(in the rows, 100 means zero)
The rows of X fall into 4 groups, which share some directions, and each row is roughly a mix of its group's hidden directions.
X, 128 rows:
119 104 105 109 132 136 87 85 113 97
73 115 94 69 94 85 123 124 98 95
50 98 85 94 98 82 103 93 112 106
133 106 102 120 100 101 82 102 62 100
129 85 100 125 118 123 78 84 104 105
88 113 109 99 115 126 99 97 130 134
103 113 123 115 114 126 116 99 136 93
111 110 109 118 97 126 120 119 135 92
110 101 130 124 83 100 110 69 113 117
139 94 114 112 107 103 104 82 82 73
117 92 100 105 104 91 118 62 90 68
53 89 83 79 103 88 103 97 109 102
64 105 114 79 116 108 117 97 126 91
123 106 87 92 74 78 103 107 66 116
77 105 76 86 130 104 110 120 117 82
118 112 100 91 100 92 79 142 80 89
74 100 91 99 136 103 97 133 107 90
125 104 93 88 94 100 76 110 61 84
130 95 128 113 84 105 92 72 106 82
87 97 93 67 82 80 95 93 71 120
101 110 122 128 110 102 115 80 132 114
129 120 119 127 93 112 107 97 122 116
90 86 62 102 75 85 108 104 76 107
55 97 80 95 108 77 89 90 97 106
103 106 86 105 81 80 125 98 62 84
138 112 109 120 89 99 113 89 72 88
136 104 132 96 100 103 108 70 99 95
110 102 81 112 96 91 77 93 56 110
134 97 86 121 109 123 105 76 83 97
126 98 83 111 87 92 82 129 70 99
129 117 135 96 114 116 90 114 115 95
110 99 130 121 107 83 106 65 101 82
110 96 101 79 80 74 90 123 68 91
112 116 128 105 111 126 100 107 135 108
61 95 87 97 87 70 99 96 79 89
58 105 95 84 93 92 111 95 127 118
107 120 133 95 128 117 90 85 120 102
59 103 77 81 89 85 116 101 98 111
125 92 86 114 117 109 61 118 105 93
107 78 98 121 79 73 95 95 74 79
116 97 83 107 92 88 103 94 53 83
82 124 114 78 93 104 130 101 129 98
61 105 82 94 112 73 79 105 91 101
97 86 77 82 121 132 100 82 110 79
63 84 74 85 104 100 91 119 83 90
93 130 111 88 93 111 134 93 125 112
59 94 95 85 81 70 95 104 98 106
90 103 82 107 71 70 109 81 88 123
110 113 115 107 112 123 90 90 138 122
102 100 101 121 88 100 123 121 140 115
104 113 114 118 74 69 121 92 80 111
55 105 87 74 98 80 105 101 97 104
66 92 73 101 92 72 99 107 79 97
148 97 108 104 95 106 88 97 75 89
71 87 72 82 98 84 87 109 73 102
122 97 106 136 88 97 111 70 115 114
77 102 126 82 124 102 97 81 127 111
95 93 88 71 87 121 85 136 99 114
87 127 116 79 118 99 91 130 115 84
95 111 131 85 134 114 89 89 120 91
128 111 97 134 93 88 117 85 89 79
118 92 96 126 126 105 63 110 100 91
70 101 78 80 127 106 103 83 88 82
80 91 99 107 83 62 104 118 78 82
105 106 88 108 79 70 94 118 67 117
92 100 110 80 73 67 115 101 73 105
143 118 111 99 95 111 90 128 104 94
132 115 125 99 107 121 78 122 104 96
67 96 99 105 88 70 95 91 77 75
101 103 101 120 87 60 91 97 68 109
54 107 103 70 110 96 111 101 103 94
105 96 63 118 76 80 116 117 95 112
72 84 63 88 100 85 98 113 84 110
128 98 69 105 113 134 98 107 106 90
83 101 115 87 105 133 97 105 128 126
61 107 114 117 119 77 104 80 108 99
107 92 101 77 79 79 118 94 65 85
64 93 79 80 109 95 97 122 114 121
113 100 136 107 120 118 97 78 123 90
97 87 90 114 100 76 82 113 58 97
94 88 60 110 112 110 86 121 82 84
120 102 124 128 108 106 119 97 118 72
96 101 127 106 110 88 122 76 126 76
110 86 94 92 74 70 106 95 75 74
58 85 107 109 96 78 79 94 114 97
111 109 118 110 103 126 102 126 135 109
129 114 94 119 98 100 118 95 62 88
127 97 90 124 74 85 116 116 93 78
127 76 75 99 72 95 95 118 85 107
83 84 85 99 90 72 94 113 61 100
95 83 112 116 102 117 89 75 63 84
96 87 70 118 91 98 86 121 73 122
95 79 119 92 84 108 144 92 90 95
76 81 69 110 98 73 113 92 80 94
89 102 67 106 83 74 97 118 75 111
122 111 120 101 88 129 96 123 125 114
132 99 90 126 122 123 108 95 85 85
124 106 121 111 113 129 103 88 131 97
147 108 103 122 99 111 81 106 93 101
54 96 102 80 103 91 120 95 118 98
127 84 103 89 108 101 71 112 78 73
92 81 107 108 111 101 66 113 126 126
94 92 90 108 80 67 102 107 62 88
128 118 102 74 77 99 117 96 73 94
129 94 116 122 76 81 84 99 80 115
74 92 72 98 130 89 102 120 97 80
101 111 133 73 79 100 118 109 115 119
61 88 96 93 82 69 92 110 105 111
75 99 103 111 101 98 120 55 101 112
91 94 118 76 82 74 124 82 83 88
106 95 91 55 81 109 112 116 82 104
127 90 94 74 91 140 108 107 98 97
83 101 74 84 84 89 91 127 81 124
72 101 133 102 113 104 100 88 134 100
116 115 107 138 97 86 80 116 96 123
128 112 75 127 82 82 114 111 88 103
141 102 103 104 125 130 95 110 101 97
80 119 125 92 96 101 135 78 111 104
104 107 102 114 99 98 135 85 117 64
144 112 100 113 97 106 78 115 82 100
68 112 110 122 97 76 104 92 127 114
94 88 62 112 93 89 112 91 65 103
123 84 95 112 104 90 67 112 67 103
92 107 85 68 84 118 109 121 125 117
69 95 107 68 79 85 122 113 96 98
68 107 97 69 83 79 118 113 88 102
62 102 112 89 94 84 131 89 117 102
74 94 107 127 119 108 123 76 119 94
In each list below, one row fits none of the groups, and each other row fits one group, some only roughly. Which row is it?
- K151: 111 95 107 122 125 116 87 92 139 94
- K766: 133 90 110 127 102 97 80 97 74 86
- K470: 73 117 105 108 123 101 97 72 129 104
- K291: 68 94 62 100 99 92 108 90 96 126
- K214: 139 88 88 119 101 121 79 100 83 100
- K117: 142 109 136 109 96 104 103 94 98 105
- K795: 106 92 84 82 84 86 91 137 73 97
- K46: 125 92 91 112 85 82 87 109 61 111
- K700: 142 102 88 119 92 124 95 111 115 97
- K284: 118 92 70 106 105 110 78 121 70 95
 | K700
- K397: 72 89 89 93 101 72 85 133 87 102
- K21: 68 101 84 81 101 79 84 117 74 97
- K502: 129 104 99 114 121 117 67 111 87 86
- K268: 71 101 105 97 118 96 126 78 126 83
- K173: 84 92 63 118 104 91 118 94 78 82
- K588: 122 97 78 109 84 81 99 112 67 78
- K861: 130 90 101 118 113 127 97 88 131 97
- K238: 140 97 84 117 103 98 107 83 78 81
- K780: 135 94 95 106 111 140 86 87 98 97
- K152: 72 94 76 89 91 87 101 116 110 135
- K385: 70 119 119 76 116 89 105 101 126 107
- K647: 112 99 114 139 93 93 114 69 90 112
- K537: 130 110 134 111 109 111 95 78 119 106
 | K385
- K868: 98 103 53 97 101 98 93 115 74 112
- K740: 89 87 95 83 95 93 107 80 72 62
- K948: 100 82 70 105 78 89 94 88 67 116
- K477: 75 89 83 84 92 79 122 71 95 85
- K523: 96 88 78 112 86 64 96 95 70 110
- K547: 93 86 90 125 120 114 71 107 129 108
- K407: 140 111 134 109 90 101 84 98 97 95
- K299: 56 90 99 97 104 71 107 105 82 96
- K623: 95 94 102 109 104 81 117 72 87 61
- K806: 111 87 108 133 130 114 81 88 116 90
- K198: 79 85 81 93 116 80 78 124 76 98
 | K547
